In the data rows, the value 128 means zero.
Some points, one per row:
[148  75 132 222 105 104 128 230 168 133 192 144 137 111 102 158  96 118 113 236 105 121 214  76]
[156  78 117 195 101 112 125 228 150 119 161 147 146 133 132 188 100 124 146 255 130 144 207  90]
[125 106 136 129 192 213 118 114 156 143 106 186 142 135 167 108 213 186 237  91 131 113  92  83]
[114 133 123 103  87  84 118 107 119 112 103 110 119 128 117 129 120 127  99  82  94  99  72 131]
[172 101 151 216 125 130 116 195 155 118 187 172 153 128 128 185 102 173 199 240 103 124 179  88]
[139 146 148 128 126 137 156 120 127 130 123 118 107 110 112 139 162 137 120  92 125 123 114 128]
[121  93 117 123 125 162 110  79  98 126 109 119 129 136 102 108 137 126 140 109 126 130 114  94]
[111 156 124 127 150 140 132 138 130 132 129 139 133 120 112 115 134 126 117 101 142 138 125 168]
[123 233 187 104 104 192 255 106 107 161 117 121 156 153 113 132 129 146 136 109 134 136 120 222]
[115 109 124 103  83 121 115 102 123 127 121  96 120 126 118 121 126 115 112 107 130 132 101  91]
[109  93 105 109 123 174 129 102 120 134 122 131 138 151 132 132 149 114 139  93 124 126 103  81]
[119 135 114 100 151 136 129  94 108 105 115 111 115 124 149 119 129 103  93 102 135 126 102 121]
[131 186 126 110 156 125 118 126 132 149 132 134 125 112 135 116 148 119 103  91 147 142 130 190]
[114 196 128 125 189 155 103 107 123 164 131 129 122 131 196 127 167 103 106  97 141 123 110 189]
[108  71 118 110 132 113 127 117 126 118 121 120 108 116  94 112  96 131 122 131 117 130 103  71]
[136 120 113  95 133 111 130 127 124 120 123 129 121 118 107 104 112 116 110 113 129 131 117 155]
[112  93 131 104  93  74 113 111 122 108 133 142 142 129 107 116  99 117 128 148 136 125 101  77]
[117 197 134 123 179 141  98 100 113 126 112 101 105  95 160 114 182 149 144 121 156 150 136 200]
[125 123 123 123 122 133  99  93 120 124 108 111 130 131 117 127 138 102  98  93 124 126 105 112]
[138 114 146 147 118  88 116 155 155 120 137 121 112 117 106 131 106 133 110 168 128 155 166 102]
[138 100 128 120 153 197 112  96 119 151 109 129 139 148 124 107 153 138 183 104 117 120 113 101]
[146  99 137 125 128  91 106 117 126 106 120 145 123 124  89  94  93 138 164 151 119 112  99  94]
[108 208 116  95 153 143  92 100 107 145 117 115 130 129 178 102 154 111 109 104 143 128 110 198]
[172  83 126 210  91  81 102 213 168 126 182 146 127 120 113 177  88 139 126 255  98 122 214  90]
[147 101 113 132 129 124 124 155 155 121 139 149 138 128 106 113 100 154 182 158 113 107 110 110]
[118 207 124 113 188 165 132 123 133 153 116 117 119 126 174 123 179 123 120 104 163 133 118 197]
[125 100 146 125 135 115 143 137 128 111 115 122 129 132 119 126 109 145 139 136 109 109  95  84]
[138 126 137 141 123 169 126 125 126 145 130 122 120 116 118 132 154 119 138 105 135 127 120 109]
[101 165 133 130 146 103  83  90 114 142 133 123 131 132 168 143 162 116 102  94 145 145 122 166]
[162  73 107 206 101 111 110 205 145 123 170 137 148 139 126 178 108 127 129 225 104 129 229 115]
Then 10 other points, each followed by its number:
[112 135 108 112 154 130 118 111 123 125 103 125 111 131 122 127 146 128 103  73 104 122 113 147] 0
[117 156 129 134 151 127  99 107 110 125 111 111 103 110 139 129 153 134 114 101 131 115  94 127] 1
[125  76  96  99 107 189 137 111 129 162 126 118 123 135 110 125 164 146 191 129 150 136 132 100] 2
[127  90 127 113  96  90 162 127 138 135 130 131 136 141 125 133  87 106  85  90 128 145 148 140] 3
[134  90 118 107 111  86 108 110 125 111 125 135 120 131 127 151 143 153 148 120 101 115 114 104] 4
[105  71 105 169  91  91 139 162  76  74 116 106 136 105 107 123  82  99  91 179 119 142 207  78] 5
[118 132 150 153 128 148 126 100 113 128 114 120 124 133 101 102 121 113 110 102 133 136 104 102] 6
[137 209 137 130 186 170 118 107 108 139 105 121 124 137 175 142 198 135 116  87 136 137 136 214] 7
[161  59 105 172 114  91 107 187 177 127 184 184 153 133 119 161  90 180 223 255 128 137 179  92] 8
[128 112 126 130 141 185 118 103 101 127 116 135 141 130 135 134 171 113 141  81 129 119 115 100] 9
Which two of these numbered points are nearest to each point below, ignoring the direction in which the first points spread most? Their numbers follow each, nearest first.
[110 119 123 123 114 134 110 107 120 138 127 131 125 133 103 111 115 111 115  95 133 133 107  99] > 6 0
[110  87 117 115 107  94 109 119 149 116 144 144 141 133 142 154 135 145 166 156 119 103  86  58] > 4 1
[101  65 109 108 108  77  83  87 109 106 121 128 119 105  96 101 109 121 147 138 124 109  91  70] > 4 6
[131  96 147 161 138 114 131 152 133 113 139 128 128 109 100 107  99 119 106 167 112 124 144  97] > 6 1
[ 94  78 125 183  92  85 147 170 120 123 145 110 150 124 124 130  93 114 117 180 144 154 219  83] > 5 3
[130  95 122 149 107 116 206 151 105 102 108 103 169 128 122 116 113 142 124 111 123 129 187  78] > 5 3
[203  79 113 162 162 107 116 197 206 126 179 203 149 122 120 168 100 220 244 255 112 113 165 113] > 8 4
[141  89 137 153 140  92 109 152 137 122 136 122 106 123 123 154 112 134 123 204 143 128 153  86] > 1 0
[165  80 117 141 160 102 119 165 177 108 141 176 135 120 107 134  97 186 214 222 128 123 122  95] > 8 4
[141 102 137 185 137  97 102 163 141 120 142 120 116 125 134 152 109 111 106 188 118 113 157 104] > 1 0
[113  78 111 106 110 224 135 122 120 159 116 136 146 154 126 130 181 133 213 119 148 143 120  88] > 2 9
[107  69 114 115  95  74  97 123 125 117 129 142 134 126 116 142 120 127 120 136 132 118 104  78] > 4 0
[118 127 117 118 151 111 107  88 112 105 116 126 140 138 124 121 133 115  87  62 115 139 137 154] > 0 3
[107 187 127 121 174 146 108  88  97 104 111 103 112 111 155 107 147 108  85  76 112 119  85 159] > 1 0
[121  98 119 115 164 248 132 109 115 152 107 151 138 131 157 136 230 177 234 100 127 126 114  96] > 2 9
[124 116 124 135 108 181 128 117 117 141 125 132 148 146 126 122 155 120 169 111 121 121 112 115] > 9 2
[163  67 120 177 177 122 138 197 203 120 176 203 133 141 130 190  99 197 201 235 107 124 148  86] > 8 0
[104  89 125 107 108 161 109 112 118 156 114 140 139 143 118 123 160 119 149  85 111 126  98  72] > 9 2
[107 128 102  94 141 117 124 128 129 129 110 121 141 150 158 134 156 126 107  80 133 124 128 160] > 0 4
[131  92 128 107 104  77 107 115 108 101 112 112 101 106  94  99  84 110 105 137 130 144 134 101] > 5 6
[136 150 131 124 146 131 120 113 122 112 107 105 120 132 122 127 133 120 102  86 128 140 137 174] > 0 1
[135 102 120 112 105  89 106 132 138 112 125 144 139 132 126 133 115 138 147 143 131 144 124 104] > 4 0
[152  89 133 210 153 105 118 197 192 129 169 124 117 118 113 158  93 139 126 253 130 128 191  97] > 1 7
[127  96 119 123 124 183 142 126 137 145 132 124 131 136 119 116 143 111 133  71 109 112 116  89] > 9 6
[137 130 156 128  92 134 103  79 114 150 135 112 125 140 127 125 135 104 133  95 118 119 111  97] > 6 9
[122  96 125 122 164 230 122 117 128 157 110 149 131 143 152 129 211 167 216  89 145 139 122  94] > 2 9
[113  81 110 116 110  86  90  88  90 103 118 132 126 133 129 134 116 134 128 153 123 126 112  97] > 4 1
[120 173 130 117 140 119 105  94  96 108 103 109 114 135 128 110 117 113 121 114 146 126 109 170] > 1 0
[120  75 115 103 106  90 107 112 119 112 141 150 159 139 114 115 105 131 130 135 132 136 130  94] > 4 0
[108  70  99 101 105  89 114 118 118 103 125 113 124 135 134 141 100 108 116 136 117 101  89  92] > 4 0
[111 102 137 114 108 158 111 111 113 136 113 130 128 147 142 150 174 130 151 102 126 129 101  71] > 9 4
[133 101 125 133 125 106 109 127 122 105 126 155 128 125 126 134 101 133 165 145 104 111 113  99] > 4 1
[ 96  93 122 136 130 147 125 107 105 122 130 133 134 122 120 114 135 109 116 108 145 136 103  86] > 6 9
[125 104 121 124 101 179 127 117 114 143 130 126 141 145 125 116 139  98 122  65 116 127 130  96] > 9 6
[129  79 109 135 124 110 121 143 107  96 123 131 118 127 111 123  78 101 101 162 136 126 151  96] > 5 6
[152  65 115 207 101 101 111 227 177 136 179 140 118 110  97 189 111 151 136 255 131 144 225  81] > 1 0
[132 115 110 107 142 114 114 101 113 108  89  84 112 143 153 134 128  98  92  76 122 133 128 157] > 0 3
[167  85 122 137 151 112 127 175 178 139 164 185 122 128 127 181 117 201 193 203 110 125 143  97] > 8 4
[117  91 122 120 101 145  92 100 109 151 122 122 126 127 121 123 152 116 142 105 140 150 135  99] > 9 6
[106  95 111 110 102 154 122  88  94 129 126 129 132 126 118 130 158 133 123  89 101 117 107  94] > 9 4
[124 102 126 116 114 201 140 115 123 154 123 137 141 140 123 126 175 136 187  99 123 126 135  96] > 2 9
[106 129 126 134 195 123 123 120 153 120 116 121 118 107 145 104 143 123 112 106 142 109  99 124] > 1 0
[120 237 151 133 188 185 146 117 124 146 111  99 106 130 195 140 170 109  98 112 170 155 127 192] > 7 1
